In the rows, zero is written as 128.
T: several groups of rows, each row roughly a mix of its group's hidden directions
T (136 x 10)
[[128 113 129 154 148  88  89 121 156 125]
 [141 161 140 160 128 105 141 100 124  92]
 [ 67 129 143 137  97 119 116 127 135 129]
 [175 133 145 129 156 131 131 107 109  95]
 [126 141 132 103 109 168 164 137  96 135]
 [141 132 174 140 112 129 129 120 120 177]
 [135 111 165 113 132 127 163 112  86 121]
 [153 160 110 129 111 109 122 125 137 178]
 [150 131 130 133 143 102  96  90 111 161]
 [111 167 102 136 117 136 105 154 143  96]
 [131 145 114 122 147 126  99 109  91 170]
 [135  96 132 152 155  95  97 121 154 121]
 [150 138  85 104 108 136 152 145 133  99]
 [149 136  94 120 174 152 113 110 113 125]
 [143  86 130 138  97 105 123 146 117 162]
 [142 117  77 129 127 119 103 139  92 111]
 [134 127 143 155  70 109 125 150 124 122]
 [ 77 110 137 120 142 147 145 152 141 104]
 [130 137 140 108 160 124 131  95  97 167]
 [155 137 123 114 172 162 105 113 122 144]
 [183 138  92 103 134 119 132 128 126 130]
 [120 176 147 115 146 124 140 153 128  93]
 [113 153  94 105  88  97 132 139 130 130]
 [143 132 120 137  98 157  87 157 151 138]
 [142 131 105  99 108 110 126 142 131 180]
 [105 162 123 121 128 146 145 114 131  76]
 [141 153  88 128 100 114 118 154 143 158]
 [ 86 146 107 108  97  99 123 145 133 141]
 [137 135 106 144 131 103  88 145 154 163]
 [162  87 130 143 114 123 158 102 117 144]
 [123 125  98  96 149 130 158 160 153 111]
 [ 82 149 120 111 119 143 102 133 163 122]
 [113 125  79 145  99 136 119 159 114 114]
 [123 145  79  96 103 114 140 147 134 118]
 [ 71 138 132 132  98 107 114 133 126 144]
 [115 134  87 137 119 131  91 155  99 115]
 [140  98 153 139 136 122 137  97 138 174]
 [ 84 146 136 135  94  94 131 135 145 144]
 [142 115 172 150 170 146 139 135 121 138]
 [109 151 179 115 151 137 136 135 153 142]
 [106 137 150 151  88 119  97 116 110 152]
 [134  96 108 104 107 120 151  87 147 117]
 [101 133 127 144  82 124  94 101 114 130]
 [164 153 142 131 137 138 171 114  98 124]
 [158 105 155 136 171 159 133 128 120 118]
 [125 120 125 145  91  97 149 137 132  84]
 [ 90 160 149 104 156 130 104 144 138 129]
 [134 128 113 123 167 169 139 117 108 160]
 [145 117 166 126 128 127 169 102 158 142]
 [136 139 180 128 147 130 155 119 157 147]
 [130 115  97 143  97 142 168 141 102 114]
 [132 108 136 146 168 161 150 116 135  95]
 [137  75 141 102 152 133 127 139 120 154]
 [112 139 149 155 122  96 106  96 132 161]
 [135 103  77 140 100 126 111 126 104 117]
 [153 144 150 120 135  97  83 118 126 102]
 [168  90 117 159 116 134 134 119 120 155]
 [148 106 171 122 150 124 156 112 124 159]
 [111 128 179 117 124  98 122 121 162 136]
 [109 155 125 160 104 132 131 123 132  79]
 [120 127 107  95  95 142 139 160 111 158]
 [134 116  95 152 110 155 150 154 123  94]
 [134 123 113 149 102 119 123 151 146  75]
 [143 104 144 150 170 142 111  91 137 129]
 [132 117 180 134 146 130 145 122 126 169]
 [179 120 108 121 167 146 142 127 124 118]
 [135  86 136 127 111 125 120 149 114 176]
 [ 90 127 109 122  82 129 105 114 132 106]
 [118 138 142 103 170 135  97 115 138 163]
 [152 105 168 145 157 165 127 131 122 123]
 [111 135 157 115 123 133 148 103 180 135]
 [107 119 176 163 118 140 107 113 116 138]
 [122 112 143 114 176 144 157 139 121  98]
 [122 135  93 107 171 147 112 111 122 153]
 [109 120  81 112 146 122 156 119 115  97]
 [169 119 117 107 170 138 152 138 140 112]
 [ 97 113 103 123 122 108 178 120 132 111]
 [146 155 145 149 152 131 119 171  98 128]
 [130 134  91 105 166 157 112 116 124 151]
 [172 121 105 106 159 144 144 130 115 103]
 [157 140 131 124 178 157 103 116 118 136]
 [117 179  99 127 139 149 118 130 156 113]
 [169 117 138 155 147 140 129  89 147 116]
 [123 133  94 137 138 124  91 142 175 138]
 [129 106 162 144 171 127 114  93 135 130]
 [173 128 108 134 128 124 113  80 120 116]
 [129 114 166 128 156 129 149  97 110  95]
 [136 173 138 165 115 118 136 102 123 103]
 [156 128  95 101 133 142 157 146 142  95]
 [130  98  90 130  97 115 133  89 141 124]
 [136 119 167 138 128 135 154 106 166 157]
 [134 159 139 144 147 121 124 167  87 114]
 [141 118 145 112 122 143 152 151  81 158]
 [ 91 136 103  99 126 117 106 104 160 117]
 [104 125  84 126 173 126 143 117 115 116]
 [108 136 124 163 130 121 111 129 142  73]
 [156 129 128  94 117 134 162 124 107 167]
 [114 123  99 150  81 133 122 163 125 118]
 [118 131 112 112 178 153 126 110 131 162]
 [133 187 111 133  97 125 133 116 132 145]
 [ 62 128 148 133 118 118 124 140 127 136]
 [162  94 136 148 136 122 136 121  93 159]
 [122 140 115 150 153 104 110 131 152  80]
 [160 115 158 154 147 133 116  85 137 124]
 [125 159 171 112 155 146 136 158 139 125]
 [172  94 134 145 134 117 148 111 106 150]
 [123 124 134 161  76 112 151 136 119 149]
 [103 114 141 140  84 111 167 144 139 125]
 [130 126  91 114 155 124 122 139 169  95]
 [139 134 170 117 160 117 139  99 100 147]
 [154 112 117 130 144  84 139 112 149  93]
 [ 98 119 145 135  80  98 145 143 142 127]
 [183 109 128 146 127 117 162 112 123 126]
 [107 138  88 146 110 126  92 147 104 116]
 [106 120 140 149  79 108 135 151 155 121]
 [165 114 154 149 156 165 136 131 112 120]
 [134 152 132 166 130 137 113 172  99 128]
 [123 128  74 113 125 112 142 117  98 105]
 [144 133 108 135  75 126 112 150 100 115]
 [145 103 122 115 158 174 119 143 103 116]
 [113 149  95 113 108 157 120 165 133 151]
 [146 112 133 142  97 153 159 151 149  98]
 [107 123 114 153 144 119  98 140 155  86]
 [123 119 160 146 169 127 125 105 126  89]
 [118 108 146 116 143 157 159 126 108  86]
 [120 142 143 158 143 134 131 104 133  73]
 [160  84 117 131 120 114 150 100 105 137]
 [100 100 119 135 132 111  81 140 157 130]
 [129 123  96 104 151 137 122 135 142  76]
 [195 123 129 128 142 144 125 117 119 127]
 [151 169 124 130  99 109 141 111 120 163]
 [ 84 145 115 111 102 110 139 164 134 138]
 [115 152  87 123 125 121 101 149 116  91]
 [122 123 111 139  98  91 149 132 112  87]
 [143  99 127 125 123 131 113 147 127 187]
 [158  93  89 124 113 113 138  98 122 120]]
the one row of each list that fits no group (the others fit one group, some only roughly)
- Q_974: [124 168 122 126  91 147 130 131 119 169]
- Q_547: [159 144 124 116 139 101 122 120 132 182]
- Q_908: [137 147 122 147 105  95 108  85 149 139]
- Q_618: [116 149 124 143  97 100  99 105 109 159]
- Q_284: [123 135 131 139 137 114 142 113 131  63]
- Q_474: [112 134 186 126 133 140 142 130 148 156]
- Q_537: [166 124 124 158 103 158 145 146 105 115]
- Q_810: [107 150 124 152 124 152  97 169 108 136]
- Q_946: [140 138 153 117 159 152 104 119 121 172]
- Q_885: [ 95 114  95 137  95 121 112  99 152 127]
- Q_836: [ 93 149 151 110 151 121 133 146 153  93]
- Q_175: [143 160 122 146  88  90 144 116 117 131]
 : Q_836
- Q_873: [166 120 103 135 107 121 157 108 150  99]
- Q_445: [124 156 161 100 148 118 160 121 151 107]
- Q_796: [146 133 119 133 132 161  90 138 101 166]
- Q_998: [164 115 149 153 139  87 141 102 129 130]
- Q_340: [108 128 119  95 180 113 119 106 117 118]
- Q_740: [119 134 127 103 126 149 154 179 107 109]
- Q_966: [140 126 152 106 139 130 170 115 141 171]
- Q_751: [120 116 167 118 146 120 163 112 165 113]
- Q_545: [135 140 171 143 143 117 154 106  94 112]
- Q_460: [154 114 137 113 156 163 153 158 145 112]
 : Q_966
- Q_579: [105 122 117 140 160 125  77 137 154 121]
- Q_86: [124 151 118 116  96 144 124 140 119 182]
- Q_295: [102 132 113  99 172 127 121 103 134 157]
- Q_622: [128 125 140 111 172 130 162  92 124 148]
- Q_381: [152  96 163 147 126  98 140 109 106 140]
- Q_374: [116 112 147 125 137 101 172 112 160 108]
- Q_926: [135 144 175 115 128 146 149 101 152 149]
- Q_925: [144 101  88 148 124 106 111 110  95 125]
- Q_223: [131 123 137 109 172 131 148  88 130 156]
- Q_453: [102 136 113 121 100  88 126 113 167 137]
- Q_274: [101 119 134 112  98 161 128 149 106 163]
- Q_40: [101 151 171 124 138 151 126 152 158 135]
- Q_184: [ 93 141 109 141  95 119  98 130 112 159]
- Q_983: [137 116 151 140 142 171 143 141  87 116]
 : Q_926
- Q_185: [166 126  98  98 146 135 133 103 126  97]
- Q_624: [127 116 147 118 152 156 156 163 146  96]
- Q_825: [100 123 158 100 172 122 124 120 146 146]
- Q_976: [102 141 115 128 157 127  78 137 155 138]
- Q_471: [ 89 157 128 140 118 148  96 163 128 128]
- Q_536: [110 164 168 129 159 153 143 134 136 122]
- Q_826: [136  83 127 133 129 124 127 127  79 154]
- Q_69: [114 146 116 142  92 108  96 105 105 152]
- Q_39: [ 97 115 137 151 139 138 112 131 137  74]
- Q_15: [100 131  91 131  98 120 120  99 158 111]
- Q_423: [121 141 123 145  88 104 100  92 117 147]
- Q_483: [134 112 133 112 123 137 123 147 107 189]
- Q_514: [147 141 167 141 133 155 118 127 122 174]
- Q_303: [117 149 101 134  92  94 102 107 128 144]
 : Q_536
- Q_29: [112 154 113 164 109 117 116 136 139  84]
- Q_9: [132  96 139 141 164 101 128 115 139  88]
- Q_815: [137 139 124 144  90 115  97  90 113 151]
- Q_427: [160 134 108 143 109 156  99 144  93 135]
- Q_744: [140 134 117 132 116 158  83 151 104 155]
- Q_17: [ 94 163 116  98 114 124 135 165 122 139]
- Q_862: [149 131 171 154 118 152 118 132 138 165]
- Q_462: [100 132 147 113 113 140 137 180 105 138]
- Q_247: [139 139 100 129 105 145  86 148  97 143]
- Q_117: [128 108 164 129 167 155 143 159 138 129]
- Q_163: [130 124 134 147 123  86 161 113 120  87]
- Q_213: [127 117 148 140 141 167 144 138  82 109]
- Q_12: [159 163 121 128  94 111 164 120 115 131]
 : Q_17
- Q_811: [169  92  94 146 111 129 126 128 108 137]
- Q_439: [121 113 156 127 134 108 171 115 160 101]
- Q_878: [101 121  98 112 136 166 115 154 158 126]
- Q_476: [111 164 154 101 145 119 151 126 150  98]
- Q_5: [165 117 115 138 153 126 118  79 140 114]
- Q_318: [117 158 120 101 127 119 145 144 128  76]
- Q_717: [152 147 123 153 102  98 118  90 151 132]
- Q_406: [164  83 128 159 136 133 137 105 112 133]
- Q_432: [142 125 104 131 114 145 107 153 157  83]
- Q_186: [121 159 133 137 134 134 107 176  97 110]
 : Q_406
- Q_261: [110 142 140 154 107 101  80 111 124 118]
- Q_205: [163 108 140 156 107 130 173 118 124 140]
- Q_560: [118  82 162 126 130 144 114 130 102 154]
- Q_33: [101 101 122  89 135 117 107  96 140 149]
- Q_345: [141 113 150 121 166 155 148 162 148 113]
- Q_708: [131 114 115  94 164 151 148 159 117 109]
- Q_690: [119 116 128 159 123 147  90 150 127 170]
- Q_817: [155 134 115 116  87 104 148 142 109 159]
- Q_376: [111 143 109 152 113 153  92 167 120 128]
- Q_138: [135 120 126 159  73 144 137 148 139 146]
 : Q_261
